Rotation paths and how fast each direction turns (deg/step)
Each turn is a multiple of 5 degrees from 10 to 175, or 0.
Each row of a path follows its step; steps can be skipped.
Path 1:
step 0: [ -9 -16   6 -15  -9 -21 -19  -6  26 -23   6  30 -27  12   4 -18   2   1
 -31  42 -20  -5  -3   4   6  13   1  14  26  -1 -11  13  21   3  12 -34
  -8 -14]
step 1: [ -4  32 -14  38   7   4  28  -1 -15 -11   6 -22  -3   4  10 -26  16   0
   1 -10 -27  18  23 -33  11 -14  -9   7   4 -14   2   2  -3  26 -16 -29
 -16  17]
step 2: [-25 -16 -27  35 -17 -11 -14  25   9   0 -25 -13   0  17  -1  25 -40  -5
 -30   7  22 -15  -3  -4  -3  -3   5   7 -10  -4  16   7  24  -3 -22  15
 -16  -3]
step 3: [ 24   6  -5   2   7  24  24  36   0 -14  -3   4   3 -33 -21  26  27 -11
   8  21  -2 -13 -10 -16  16  -5  27 -29 -16   3 -16  -8 -15 -22 -10 -19
  -9 -15]
step 4: [  7  -4  18  16   5   0 -12 -12  22   5 -17  16  11  13 -24   2 -17 -45
  40 -12   5  14 -18  -1 -21 -32  -9  21   9   4   7  -1  11 -17  -5 -11
  34   1]
step 5: [-16 -23  23   0 -10  16 -13  -4  13  15 -18  -6  -5  14  -8   9  38   6
   6   3 -26  12  23  26  21  34  12  11 -13  -2   9  -6 -18 -27  20  -7
 -19  28]
step 6: [ 28  -3 -30  12   4  -2   6  -8  18 -14  -4 -12  31 -17 -16 -43 -10  19
  -7 -20   1   2   9  31   0  29  -6   7  28   0 -17  25   9  -2 -10 -13
  24  -2]
step 7: [  4   4  26  18  11  -9 -25  32 -12   6  33 -22 -13  31  -7   8  -1   7
 -19  -5  -5 -19  45   1 -15  -8  -7 -25  -2   5  -2   6  19  10  28 -14
   2  -8]
step 8: [ 20  13 -55  -9  10 -12 -20  -5   1  17  11 -15 -14  16   8 -17  -9  -7
  29   6 -13   6 -11 -17  -2   4  32  -5 -20 -16  -5  21  -5 -11 -12  13
 -26 -24]
step 9: [-27  22  22  -5 -15  -1  -5  -2 -21 -17 -22  22  -5  -9 -21  12 -10  -8
   3 -31  -8 -15  -1 -20  -6   1  29 -18  33  40  13  18  10  -3  -7   3
 -21 -14]
step 10: [ 23   6  -7   0  -1 -17 -18 -15  16   0 -37 -12 -14 -15  10  28  17 -33
  -7   0  -9   3  -8 -24  17   6 -13   9 -17  14 -42   3 -12  18  19   7
  13  27]
step 11: [-28 -17  -9  14  13  18  33 -10  11 -10 -23 -12 -19  28  29 -13   1 -18
   8  -4   5  -3  -4  27   2  12  -1 -14  31  17  -9 -38   4 -11   3 -13
  10 -23]
Speeds:
[ -6   1   3   6  -1   0   0  -8  -4  10   1  -3  -8  -9   6   2   4  10
   1   7   3  -1   6  -1 -13   4  -2   3   6  -7  -7   9   1 -13  -3  -6
   9   0] | 55
[-11  -7 -10   7  -3   1  -7  -8   0  10   4  -4  -1   7   7   8  -2  -6
   7  -1   4  -1   4   2   6   5 -10  -1 -16   1   3  -2  -1  -1   6   1
  -3  -2] | 125
[  1  -2  -3  -3  -5   4  -3   2  -6  -2   5   2  -8  -4 -12   2  -3   3
  -7   4 -11   2   3  -5  -4   3   2   0 -11  -3 -12 -10 -11  -1   8  -3
  -4  11] | 155
[ 13  -1   5   0   9  -4  -4  -5  -2   8  -6  -2  -1   3  10   1  -6   0
  -9   4  -4  -1  -2  -2   4   9   8   1  -5  -2   7 -14  10 -10  -3   2
  -3   3] | 130
[ -8 -16   4  -1   1  -4  -5   4  -8   3  -7   0  -2  -1  -6  -3 -12  -1
  -4   3   7   7  -1  -2  -3  -1  -3  -4  13   3   6  -4   0  -2  10  -7
  -6  -8] | 160
[ -5  -2   0  -7  11   4  -8   1  -8  -5   3  -9   5   2   3   3 -10   8
   0   3 -12  -8   3  -5   3  -1  -2   7  -2  -4  -1   8   2   8 -10  -8
  -4  -6] | 55
Path 2:
step 0: [-23 -39  13   5 -30 -19   1  17   6 -25  -9 -12  33  18   9   7   3 -25
 -17  -9  23 -18  11   3 -34  -6 -16  -3   3  -3 -18 -17  32 -14 -11   7
  -5 -21]
step 1: [-14 -39   1   6 -17  -4 -17  -6 -10  12 -13 -21 -20  -8   3  21   1   1
 -11  55 -13  19 -11   8  21 -26  -2   5 -17  -8  26   7   3  23 -37   5
  -8  -4]
step 2: [  1   5  11   7  -5   0 -21 -15   4  10  36  27 -29   9  18 -18  10  23
   0  -2  13 -11  25  20   5 -21   4 -39   2   6  25   9 -22  10   4 -46
 -10   8]
step 3: [ -6  -4  17 -10  11   6  25 -35  -5  -2  19  25 -23   2 -35  16 -16  -6
  26 -27 -27 -17  18 -29  -3   7  24   3  13 -23  12 -15  -4 -11  16   6
  14 -23]
step 4: [ 18  10 -10  13  18   2   7  20 -15  -2 -55 -10 -22  32 -17   2   8  -4
   0 -20  26  18  12  -6 -14   4   9  33 -21   2   5  21 -16 -10  23  14
  19  -8]
step 5: [ 22  22 -42 -19   6  38  -1   4  22  17   6 -25  21  -7  -6  -1 -11  33
 -10  32   3  33 -21   4 -10  13  -9 -15   0   6 -17  -3 -11 -14  19   8
  -1  -8]
step 6: [-14 -21   2 -21   2   4  13   9  16  -8  14  18  16 -19  41   3  -9 -11
 -16 -25  11   2  -6  -3  -5  40  -6  13  11  26 -41 -12 -15  -9 -24 -24
  -8  20]
step 7: [ -6  -3 -12  31   9  -9  12  17  -7   5 -21  37  14 -19 -22  -5  15 -23
  -3   7 -28  -6 -24  -7  -8 -11 -12   8   6  -8   0 -10  38  26 -48   1
  -8  11]
step 8: [ -1  22  15  -1   6 -17 -13  19  -7   9   7 -27 -13 -35   4 -35  22 -26
   2  15   2 -24  -5  35  15 -18   4   3  -1  11  39  19   6   3  22   4
 -25  12]
step 9: [-11  32   9 -12 -24 -14 -28 -17  -2 -21  37 -14  16  13  14   3 -34  -1
  34 -14  -4  -9  -1 -27   4 -14 -16 -12   9 -31  12  -9  -6  15  23   9
   9  16]
step 10: [-19  -9  27 -14  -6 -29  -1 -10   8 -13 -29  -5  -3  22 -15  27  -3  23
  -1 -23  16   0  44  17  20  -5  -5   5  -3  -8 -30   8  28 -10  -8  24
  23 -15]
step 11: [ 30 -28   1  42  14   6   5 -25 -14   8 -14 -30   9   8  25   8  18  18
 -11  33 -11  31   5  -2  -9 -19  23 -26  -8  -2 -12  13  -5  -2  -5  13
   9 -22]
Speeds:
[ -1   2   6   6  10   6  -1   4  -5   4   5   6  -1  -1   4   7 -11  13
   7  -5   1   4  12   5  -1  -7   6   5  -1  -3   1   0   1   2   9  14
  -1   3] | 55
[  6  10   0  -4  -1  -7  -1 -12   8  -9  -3   0 -15  -7   3  -3   8   1
  12  -1   2   3  11  -5   0  -5  -3   1  -4 -10  -2   1  -1   3   0   1
  -3  -4] | 55
[-20  -3 -16   1  -4   3  -4  -2   3  -3   0  -8  -1   1   2   1   3   7
   6   2  -1   3   1   3   2  -2   7   9   2   0  -2  -3   5   3   8 -11
   5   8] | 90
[  1  -3   2   5   7   5  -8 -10   9   0   2  -3   3   3  -7 -15   5  -3
  -6   5   1  12  -4   9   1  -2   2   2 -12   0   5   7  -3   2   1   8
  -1   7] | 110
[  3 -17   4   0   5   2  -6  -4   5   3  -4   5   4  -4   7   7   1   2
   1  12   4   8   2   1  -1  -3 -15   3   7   3 -13   0   0   3   2  -4
  -3  -3] | 70
Path 3:
step 0: [-15  11  21 -22 -23 -11  12  14  13  -2 -21  24  13 -13   9   5  10 -29
  -9 -17  29  38  -7  16   9 -12   6   5 -12 -12  13  -8  -7   7   1  22
  23  24]
step 1: [ -2   6  30 -15  -5 -10  20  -2  18 -15  11  30  21   7  -1  -3  21  -6
  -1 -10  29  39  -1 -12  17 -17   2 -12   6  20  -3 -22  10 -10  22  20
  24  -6]
step 2: [ -5  -6  15   6   3  -3   4  12   5   6  -2  17  26  15   2 -16  14   1
 -23   1  31   7   6  16  16  -8 -26 -35   0  28  20 -15  20   2  15  42
   6  14]
step 3: [ 14  -1  -4  18  18 -22 -10 -19  13   5   4   5  25   6 -28 -20  23   2
  -1 -13   0  -6   5   4   2 -30 -30 -17   7   8  12 -23  26  -6  30  30
  -3 -10]
step 4: [  8  -1 -36  28  11  -1  -7   7   2   5   3 -23 -15  -8 -16 -14   6  -6
  -9  -2  26  -9   7  17 -14 -24 -20  -4   0  -8  30 -18  22  17  23  34
   7 -11]
step 5: [ -3  -7 -33   6  16   3  -2  -3  16 -25  11  -5 -24  -6 -22  10  -6  -7
   4 -23  -1  -9  16  15 -15 -42  -4 -19   7 -15   5  -7  27  11   7   2
   3 -41]
step 6: [-36   8  -1  13   1  13 -28   0  -3  -7  27 -11 -41  10   9   7 -19   1
  -8 -23   8 -10  24  18 -26 -12   8 -14   8  -9   4   2  17  26  -2  11
   8 -22]
step 7: [-43  20  12   4  25  -8  -1  -5  -4 -24  13   2 -26  13   5  -8   8   6
  -1 -27 -28  -8  23   5 -24 -28  -3  -4   0  -2 -14  12  -3  32  -9 -17
  -4  -1]
step 8: [-36  27   4  -3  27  16   5  -5  -4  -5  36  -4  -1   4   7 -12  14   6
   9  -2   2  -4  23 -13 -48  12  11   6   2   5   9  11 -15  28 -11  -1
 -11  21]
step 9: [ -8   2  -9 -17  38   5   9  10  -7  -2  13  20   7   5 -12 -10   6  16
  17   3  -3   1   3  -5 -33  -4   6   0  13  25  14  26  -1  18  -3 -48
 -13  30]
step 10: [  5 -18   5  -5  13   9 -13   5 -28  21  23  23  21 -15  -9  -1 -24   0
  32   8  -2  -6   7 -11 -29  -2  15   8  19   3  31   6  -1   4 -20 -13
  -6  38]
step 11: [ 26  -2  11 -19  -4 -21 -13   0 -34  23  -2   2   4 -24 -20   5 -14  -8
  21  10   0   5   1  -1  -7 -38   9   3  -1  14  17  21 -16   5 -14 -32
  19  22]
Speeds:
[ -5 -10  -3   4   5   2  14   7  -2 -10  -7   7   4  -3   3   1  -3  -4
   0   0  -9  -5   3   3   5  -5  -6  -5  -2  -8   2  -4  -2   0 -13   6
  -5   8] | 145
[-12   4   8  -7   4   6   9  -6  -2   2  -7  -1   0   4  -8  -5   1   4
  -7   1   3  -7   3  -5  -3   4  -9   2   6  14 -11  -3  -5  -2   2   7
  -4   2] | 60
[-16   6  -1   5 -10   2   0  -1   9  -6  -4  -4  -4 -11   9   5   3   4
   6  -4  -4   8  -2   2  -5   5  -4   1  11  -3  -3   4   1   3   2  -6
  -8   3] | 40
[  0   3 -13  -1   6   4  -4   0  -7   5   9   1  -2   9  -2  11   3   0
   4  -4  -5   1   6  -2   0   4  -7   8   7   3  -6   5  -3   7 -15  -6
   5   5] | 25
[  2  12   1  10  -5  -6  -1  13   4 -10   2   1   1   1  -9   0  -2   9
  -7  -3   3 -14   3  -3  -4  -3  10   6   4   2   1   5   3  -3  -8   1
  -4   0] | 25
[-10   1   2  11   7   8   2  -1   1   7   3  -2   5   6  -3   9  -2   4
  -4   5   5  -2  -4  10   0  -7   4   6  -9  -9  -7  -8  -4   4   2  -9
  -8  -9] | 35
Path 4:
step 0: [ 15 -28 -11 -20 -28  12  16  -9   5 -10 -21   2 -40  42  18 -25  35   6
 -17 -17  20  20 -15  13 -19 -23  21 -26   6  13   3  12  10  -3  -6  20
 -29   4]
step 1: [ 12  15  16  13  13  -7  -8  34  21  27  -6  34   4 -15   8 -34  17  16
   3  24 -26  -6 -25  21 -20  11  29   9 -22 -20 -15 -16 -24   9   4  28
  23  24]
step 2: [-19  25  34 -21   9 -14 -10 -13  23  -4  13 -18  32  39  -4   9   9  20
  23 -28   6 -34 -11 -30  35  21 -14  28  -3   7  13 -13 -18  -3 -17   7
  -1  -7]
step 3: [ -3 -13 -29  19  16   3 -10 -35  -9 -29 -10  -3  -1   5   2  20  -3 -25
   8  -4 -18  18 -47 -11 -15   2 -28   3  -6 -13  18  23   4  37   4 -37
  29 -25]
step 4: [  4  22 -11  20 -12  20 -34  -3 -14  21  -2  25  -6   4  18  10  -7 -18
  -3  14  -4  19  37 -10   3   5 -24 -53   1  40  -1  31   1   3  -6  33
 -15  15]
step 5: [-25 -21  33  25  25   4   3   7 -38  14  -8  12 -25 -18  -8  -3 -24  12
  10 -25  -2 -19  -2  23  33  -3  52  -2  20 -11   3  12  -1 -18  19   2
 -16  19]
step 6: [-17   7  23  -6  25 -24  38  -6 -12  26 -16 -31  33   0 -27 -33   8  -2
 -24  -2 -10   6  11  16 -25   5 -37   2  -4   9  -1 -24  -3 -34   9 -22
  -2 -21]
step 7: [ 45  23 -24   2  27  -6   6  -1   4 -34  23   1 -14 -13  15  23  -9   6
   9   2  29  13  16  19  -8  -9 -20  12   8 -12  14 -42 -17  23 -25 -19
 -33 -12]
step 8: [ 26 -13 -27   6 -37   9 -15  35   8 -28  -7  -3  -5 -13 -11 -16   8  28
  -5 -22   3  -1   6 -19   0   9 -28   3  40   0  -5  19  36   3  13   4
  20  44]
step 9: [ 14   3   8 -18   7 -19  25  27  35  19 -24  25   8   0 -15  20 -11 -30
   5  -9  23  -4  11 -19  10   1  45 -19 -37 -14 -21  25  28  -4  20   3
  12  -8]
step 10: [-53   4  18  13 -40  21 -13  -2  22  -9  23  -2  27  -4   8 -14  20  -7
  15  18  21  -5 -11  31  13 -17   8   7 -15  13 -23 -17 -12  -9  17 -34
  -9 -29]
step 11: [ 29   4 -14 -13 -12 -18  -7 -35 -29   1  -7 -36  -9  -5  34 -19   7 -10
  18  17 -40   1   7 -15  13 -16  16  20  20  -2 -29  -9  -4   8 -41  -2
  17 -27]
Speeds:
[  0   0   4  -1   5  -4   7  -9  12   6  12   1  -3  -2   5 -16  -2  -5
  -4   6   4 -10   0   4   7   5   1  -3   1  -2   0   9   0   0  -1 -10
  -1   9] | 85
[  2  -1 -13  -1   4  -2 -13  -6   6   0  -1  -6   1   0   7   0   4  -3
  -9  -2   4   4   7   3   1  -5   5  -8  15  -1  12  -4   2   5  -1   1
  10  -1] | 90
[  7   4   2   8 -10   8  -5   5  -7  -4   5   9  -4  -5   5 -16  -1   3
   4   4  -2   1  10  -1  -1   3   3  -2  -1   4   2  -6  -9  12  -7   1
   1  -4] | 110
[ -4  -6 -12 -11 -14   4   3   0   6   2   8  -5  -4  -2  -7   2  -5   1
   0  10   1   0   7  -3  -2  -3  10   6  -3  -5  -9  -6   4  -5  -6  -3
   5  -1] | 25
[  7  -3   1  -8  13  -2  -2  -5  -2  -5   0   1  -7 -15  -1   5  -1   5
  -3  -5   3   3  -4   2   3   7  12  -2  -5  -3 -10   6  -4   6  -7   1
   1 -10] | 170
[  1 -10  -6  -4   2   6  -5   5  -1   2  -6   2  11  -4  -8   0   7   3
  -3   5  -8  -7   2  10   1  -5  -8   3   3  -1  -7  10 -14   5   4  -6
   3   3] | 155
[  7   3  -2  -2  -1  -6 -11   1   7  -3   5   7  -6   6 -14   0   1   1
   1  -4   0  -7   0   1  -3  12 -13   4  -1 -17   5  -2   3  -1  -2   2
   2  -4] | 65
